(in the rows, 128 means zero)
Which row each row swaps with, under one turn or mirror:
The rows were stretched afterwards, more along some directions than others.
zogol: [140 117 156 132 128 150 123 120 111 138  96 124 150 151 149 164]
ped: [146 108 162  98 135 152 101 140 148 109 118 118 131 131 109 132]
Tiget: [125 107 136  99 131 162 114 108 140 139 123 105 146 137 127 131]
Gite: [118 119 135 109 142 138 117 146 158 110 134 130 128 141 116 150]
Sab: [113 112 130 104 146 144 128 111 133 147 137 136 143 132 127 131]
mavod: [146 137 148 117 151 139 151 159 142 107 130 137 136 140 113 178]
Taz: [145 119 139 119 145 138 163 117 148 138 120 137 158 143 122 206]
zutid: [142 126 161 133 114 149 166 130  84 119 127 139 147 136 154 182]
rak: [130 105 106 123 115 135 149 107 135 144 131 110 137 141 132 182]
bogo: [153 108 165 107 117 135 153 133 143 107 130 125 143 132 115 204]
munu: [133 135 132 120 135 151 114 129 100 129 127 127 129 136 156 120]
Rasav: [139 129 151 129 106 147 150 147 113  94 122 144 142 129 132 181]
maki: [136 139 136 118 156 138 160 146 153 121 116 146 146 135 133 199]
bevi: [136 112 178 124 137 173 115 130 135 121  94 144 164 138 116 151]
lera: [135 120 121 127 139 156 100 128 127 136 111 132 143 140 144 139]
gemip: [143 132 132 133 136 136 148 138 146 132 103 123 140 152 136 186]
Rokim: [113 108 121 114 125 157 114 113 133 137 120 114 143 145 119 122]
danur: [141 125 172 130 146 168 121 154 135 122  83 130 145 139 138 141]
mated: [129 103 126 129 121 144 120 125 130 135 102 118 123 144 123 139]
mobup: [139  84 142 127 115 152 144  97 142 134  97 141 161 141 109 186]
lubop: [164 120 151 130 123 161 159 109 124 124  98 129 168 154 117 200]
luba: [126 147 160 108 143 175 112 138 125 104 116 140 161 136 134 143]
mitoz: [107 126 139 117 122 135 167 144 125 115 142 139 135 125 148 195]
Regol: [140 115 142 102 141 132 121 140 144 127 126 109 115 132 122 136]
Defut: [143 123 129 109 139 137 133 133 123 118 118 129 126 130 138 143]
Kis: [119 116 144 120 107 147 163 123 126 121 143 116 151 146 113 184]
Pivev: [118 112 132 118 115 147 175 118 128 130 139 125 158 138 126 194]
rav: [137 106 172 136 132 149 161 138  94 124 113 146 158 139 143 189]
sobu: [149  97 145 120 120 122 154 130 123 136 121 109 122 143 118 168]
Ruzo: [155  86 153 114 134 149 144 118 158 129 103 128 148 137 121 190]
pap: [103 111 157 119 120 154 132 139 110 116 131 126 139 130 133 144]
Tinog: [139 137 158 137 143 163 143 152 120 126 111 129 145 136 142 163]
bado: [141 111 176 118 104 142 146 141 129 107 123 127 139 130 123 189]
ridib: [130 100 150 130 112 143 181 108 122 139 132 146 163 138 117 202]
gezu: [106 124 122 109 147 134 157 134 149 120 148 145 142 127 119 176]
pepim: [161 106 179 132 127 159 136 114 112 131  86 122 165 152 125 176]
nar: [162 104 181 111 126 168 104 120 134 113  83 140 162 137 131 166]
Sakuz: [121 124 160 107 119 151 115 153 131 109 133 128 131 118 139 143]
sedup: [137 149 152 122 144 164 128 145 134 116 121 130 155 134 135 166]
kudi: [148 111 172 135 129 164 119 134 135 117  72 145 156 147 116 162]

Taz swaps with bevi
zutid swaps with munu
Kis swaps with Tiget

